Z: rows in 4 groups, each row roughly a mix of its group's directions:
Z (132 x 10):
[[  1   4   0  -3  -9   6  -7  11   6  31]
 [ -1   1 -14  -7 -15  -4  24   3   9 -12]
 [-16  12  12  -3  -1 -13   1   2 -10 -21]
 [  0 -11   2  25   3  21   1   3  -6   5]
 [  0  -8 -12 -21  15  10 -15  -6   2   4]
 [ 11   8  -9  -1 -25   6   2   5   1  18]
 [ -8  12   1  -6  18 -19 -12   1   8 -12]
 [  7   2  -4 -12   4 -28   4  14   7  -5]
 [  4   0   4   9  -4  17  -7 -15 -18  16]
 [  3 -14  -1  -5  -3 -21  13  12  16  -2]
 [ -1  -1  -8  -9   4 -24  -6   0  18 -14]
 [ -6  -2   1   0 -14  -9   1   5 -26 -15]
 [ -3  -1   4   5 -18  -9   4  10  -4 -26]
 [ -9 -19   2  11   2   5  -8  11 -22  -3]
 [-11  -7  -3   3   4  -6  -6   9 -21 -22]
 [  5  20   7 -17   2 -11  -1  -3  19   7]
 [-19  10   6   5 -10  15  -5  -5  -7 -19]
 [ -4   4   4   4  -5   1  -4   1 -33  -8]
 [ -3   5  -4 -10 -18 -23  16   1   5  -1]
 [  2   7  10 -15   4 -11   1   2  22  16]
 [  5   2   0   2 -13   4  -4   5   3  32]
 [ -1  -9  -4   8   2  18 -11   8   3  25]
 [  2  -4 -12   3  -1  28  -3 -12   3  13]
 [ -8 -10   3   8  -2  25 -10  -3  -5  18]
 [  2  -6 -16 -12 -12 -11  17   6  14  -8]
 [  8 -13  -4  17   0  19  -3  -3  -1  19]
 [ -3   3   5   7  -4 -11  -3  -5 -32   0]
 [  9   8   2   8   0  20  -9  -2  -8  22]
 [  4   2   5  -6  -2 -30   3  14   3 -11]
 [ 17  -1  -4   7  -8   5   2  -2  15  25]
 [ -2  -7 -16  -6   2  16   2  -3  23  12]
 [ -9  10   1 -14   1 -23   0  11  11 -12]
 [ -6  -5 -11  -2 -23  -5  23   3   4   2]
 [  2   3  -5   6 -23  10   8  -1 -20 -11]
 [  9   3   3  -1   7   7  -7 -13   1  29]
 [  4   4   8   5 -29   0 -12 -12   7  -1]
 [ 10  -4   3  18   0  19  16   3 -13  -3]
 [ 12  14   0 -10   3   3   5  -9  25   7]
 [  9   3 -10 -15 -20 -12   5   8  13   9]
 [-17 -15  -2  -9  -5  13 -15  -4   5  15]
 [  3   4  11   8  14  20 -17  -3  -8  12]
 [  6   5   9  15  15   0 -14  19   6  -9]
 [-10  14   2  -8  20  11   4 -12   4 -16]
 [  1  -7 -13 -32   2   0  -4  -3   4   4]
 [-12   2 -11 -12   8  13  15  -6  13 -14]
 [  1  11   7 -19   7   1  -7  10  23  -2]
 [-13   5  -4 -19  10 -22   7  -7   1  -3]
 [ 12   8   3  16  -9 -19   7  -2  17   3]
 [  5  -2 -12  12  -9 -15  14 -20  -7   0]
 [ 11  -6   0  11  -8   2 -21   5 -10  20]
 [-10   1  -3 -12  13  -6  11  -5  12 -23]
 [ 10 -11  -1  -7   4 -19   7   7  18  15]
 [ 15  -2 -14   2 -21   0  19  10   3  -2]
 [  3  -3  13  13 -16  13   9  12 -17  -2]
 [  2  -3 -11 -16  -5 -23  10  -1  12   9]
 [-11  10  11 -15   5 -16  -8  13 -10  -9]
 [ -3  12  -4 -13  12 -15  -5   1  16 -17]
 [  3  -5   8  -1  -1  26   0  10  10  18]
 [ -2 -13   0  14   8  19  -8   5 -20   0]
 [ -9 -10 -10  10   6  -2 -10   5 -15 -23]
 [  2   1   3  13  -2  26  15   0  -8  11]
 [ 12   6   7  16  -6   2  22   1 -14  -9]
 [  7   0  -6  10 -13  25  10   4  -4  14]
 [  6   9  -2   1  18   7 -18 -14   4  17]
 [ -2  -6 -10 -25  -8 -19   6  -1   4  -7]
 [  6   3   0 -14   4   5   4   3  31  -1]
 [ 12 -12  -8  -4  10 -13   1   0  20  15]
 [  0   9   1  -9  -1 -26 -11   1  16  -8]
 [ -6  -6   1   2  12   3   8   0  -7 -31]
 [  0  -7   1  10  -2  25  10   1 -20   2]
 [ -8  20  -2 -20  -9  -1  11  -6  12   1]
 [  7  -7  -1  -2  -7   7  12  -1  27  15]
 [  1 -14   0  -6  -8 -20  17  12  12  -3]
 [ -5  19   2 -15   9 -17 -10   9   7  -6]
 [ -6  14   2  -8  18   6 -13   8 -19  -3]
 [ -1   3  10   5 -31   6  -7  -8   7   0]
 [-10   3  -2 -17  -4 -18 -19 -12   3   8]
 [ -4  -4  -8  -6 -14 -22  16   3   6 -13]
 [  6   5 -13  -8 -26   3  -2   5   6  16]
 [ 16   3   2   9  -2   2  26   5  -2 -15]
 [ 17   1  -1   5 -16   7  -8   9  -4  23]
 [ -6   0   2  -3  -5  13 -16 -10 -13  23]
 [ -4  10  11  -8  20 -18 -13  -1   2  10]
 [ -6   6   1 -14  -3 -25   3  -4   2 -19]
 [-10   0 -10  -9 -19  -6  24   0   8  -1]
 [  4   6   5   2   4  23 -10  -9 -13  18]
 [ 10   0  14   8  13  -8 -24   0 -10   5]
 [  6  -9 -15  -7  10  10   7  -2  11  23]
 [  2   2   2  -6  12  -4  -3   0  29  14]
 [  5   7   3   8   8  -8 -16  19  13 -16]
 [ -2   9  -8   8  13 -15  -9 -13 -16 -12]
 [-19   1  -5  -6  -8   3  26  -4   6  -9]
 [ -2  -4   3  -4  25  -7  -7   2  21   8]
 [-11  -9  -3   6   0   1  -6  11 -22 -20]
 [  9  -9  -6  -9  11  29   5  -1   2   0]
 [  0  -4   3   8 -19  -1   5  17  -2 -23]
 [ -2   2 -14 -14  11 -20  -6  -6  15  -7]
 [  1 -17 -10  12 -18  15  16   1  -1  -2]
 [ 22   1  -8   4   7  -8   6  -8  22  -2]
 [  8   2  -4  -7   3 -26   4  16  -4 -13]
 [  7  -5 -10  -1  -5   2  10  -4  31   3]
 [ -3  -5 -11  -9 -15 -18  16   3   9 -10]
 [-16  -2  -5 -15   0 -19  16  -7  11  -2]
 [  0  -9 -12  -3 -13  21   6  -2  17  12]
 [-10  16   7   8   2  15 -16 -10 -12 -10]
 [ 14   3  13  20   7   7  -9   1 -17   3]
 [ -1   7  -1   3 -11   2  -2  -1 -29 -15]
 [-13  -1 -12  -8 -17  -3  23  -1   8  -4]
 [ -1 -11   3   2   4  29  -4  14   6   1]
 [ 19   0 -10  -7  15  -8  -3   8   6  20]
 [ -6  -6  -5  -9 -18   6  15 -18 -12   7]
 [-13   4   8  -5  20  -6   4  -8   2 -23]
 [ -3  26  -2 -10 -18   4   9  -4   4  -8]
 [  0   0  14   0  -4 -25   7  16  -1 -10]
 [  6   2  -4   3 -26   6   6   7  -3  20]
 [ -1   0   2  17  10  -3   9  19  14 -17]
 [ -4 -14   0   8   6  23 -13  14  -8  -4]
 [-22  -1   7  -3  12   4 -10   0   2 -22]
 [-18  -2   3 -11  17 -18   7 -11   5  -6]
 [  5   1   7  12  -1   7  -4 -10 -23  20]
 [  6 -13  -2   7   1  24  -5 -16  -5  13]
 [ -5  -5 -10  -5  30   6   9   2  -1   9]
 [  4  14  -3 -26   0 -13  -8  -9   1   6]
 [ 10  -6  -7  -3 -13   7   1   5  -3  29]
 [ 13   6 -13  -6 -25  -7   2   7   5  11]
 [ -4  -6   9   1 -20  -9   9   3  -2  24]
 [ -6   3  15  13 -16  17  12   8  -9   7]
 [  4  -4 -12  13 -14  17  11  -5 -13 -12]
 [ -3  -5 -15  -9 -15 -11  23   2  10  -1]
 [  7 -20 -12  17  -4  20   2  -3   5   1]
 [  0   2 -15 -11  14  -7 -11 -15  18   7]
 [  6 -10 -13  20  -7   6  11 -17  -9   2]]

the one row of each list that fits no group (the others fit one group, some only roughly):
    J_499: [-12   3   2 -18   3 -25   3  -8  10  -2]
    J_618: [  4  -1  13  10  -9  13   8   4 -23  10]
    J_652: [-6  2  4  9  7 28 -3 -9 -8 12]
    J_971: [ -9   8   8 -15   7 -22   0 -10   4  14]
    J_513: [  0 -15  -5  12   3  23   7   6  -2 -15]
    J_128: [-13   2 -10  -4  10  25   0 -16  -2   7]
    J_450: [ 12  -8  -5   0   2 -15  15   1  24   5]
    J_792: [ -8  -5  -3   0  19  -1 -13  13  -2 -22]
    J_578: [ -1 -12 -10  -4 -19  -2  15   8  13 -15]
    J_936: [ -2 -16 -12   4 -16   6  14   6   3 -18]
 => J_450
    J_204: [ -1  -1 -10 -26  -2 -20  -5   2   8   4]
    J_363: [ -5  11   8 -13  -1 -29  -3  -6   1  -3]
    J_612: [  2  16  18 -10   1  -8  -3   0   8  22]
    J_478: [ -7   9   5 -18  13  -9  -7  14   9 -16]
    J_593: [ -7  -7  16  15  23   8  -2  -4 -10  -2]
    J_573: [ -4  17  10  -6  18  -2 -19   3 -11  -1]
    J_992: [  8   3   8  16  11  -2 -24   9  -7   7]
    J_57: [ -9 -11   4   6  12  11 -10   9 -23  -9]
    J_744: [  4   2   8  21   3  18  14  -2 -14   4]
    J_220: [ -4   1   2   3   0 -12  14  22   6 -21]
    J_236: [  8   3  -9   2   5  -3   9 -14  27  10]
    J_374: [ -2  21   5 -15  -2 -23   4  -4   1  -3]
    J_656: [  0  17  11 -17   8 -16  -3   0  15   7]
    J_212: [ 10  -4 -17  -4 -22  -6  12  10  10  -5]
 => J_992
    J_160: [ 18   5   0  -5 -10  -2  -2   6   3  28]
    J_984: [-12   5  12   2  25  13  -3 -13  -5  -5]
    J_281: [ 11  -1  -7 -21  -2  -8  -4   7  19  13]
    J_964: [  2 -18  -6  14   1  26  -4   5   4   3]
    J_808: [  8  -7 -13  -3 -22  -6  18   8   7   6]
    J_796: [ -1  -7   0   7  -1  -2 -16  26   2 -16]
    J_278: [ -2 -12  -3  18  11  13  -8  -1 -21  -1]
    J_976: [  8 -18  -9  -3   4 -13  11   9  20   6]
    J_244: [ 16  -4  -8   0 -13 -20   5  12   1 -15]
    J_909: [ -8  -4  -3  -8  19 -11   6  -5   8 -23]
    J_335: [  6   2  15   0 -10 -27   2  12  -1  -7]
    J_643: [ -2  -1   1  -1  10  20   4   6 -27  -6]
    J_443: [  9   8  11  18  -6  15  13   7 -14   6]
    J_575: [ -4 -13  -2  -2   2 -21  14  14   5 -15]
 => J_796
    J_741: [ -1 -10  -8   3 -12  -9  27   6   1 -11]
    J_114: [ -8   3   6   8  13  26  -2  -7 -10  10]
    J_737: [-18  11  12   8   3   0  -6  -2 -13 -21]
    J_557: [-6  2 11 13 10 26  0 -6 -7 11]
    J_124: [  4  14  12 -14  -5 -14   5  -2  15  17]
    J_929: [ -5   6  -6   2  13   1  -8   0 -16 -26]
    J_627: [  4  17   3 -10 -10 -23   3  -6   3  14]
    J_603: [  7   0  -3  -5   6 -12   4  -8  29  10]
    J_988: [ -3   0   1 -25   6  -5 -11  20  10   1]
    J_473: [  4  -2  12  20  -9  16   0  12 -14  -8]
 => J_988
    J_247: [ -4  15  13  -7   4 -26  -8  -7  -4  -5]
    J_809: [ -2  14   8   5 -16 -21  15  10  -4  -2]
    J_886: [  0 -18  -1  13 -16  15   8   6 -10  12]
    J_673: [-13   1 -15 -13  -8 -16   6  11  12 -10]
    J_104: [ -6 -11   0  -4   2 -20  14  12   4 -18]
    J_51: [-10  14  -2  -5  24 -11  -4   5  -4 -15]
    J_675: [  6  14  -2  -3 -25   5   4   3  -1  19]
    J_458: [  5  18   3 -15  -3 -19   6  -8  16   5]
    J_406: [ 13 -14  -9  -4  13 -11   4  10  17  12]
    J_99: [ 10 -12 -15   3 -20  -3  16  11   6   0]
 => J_673
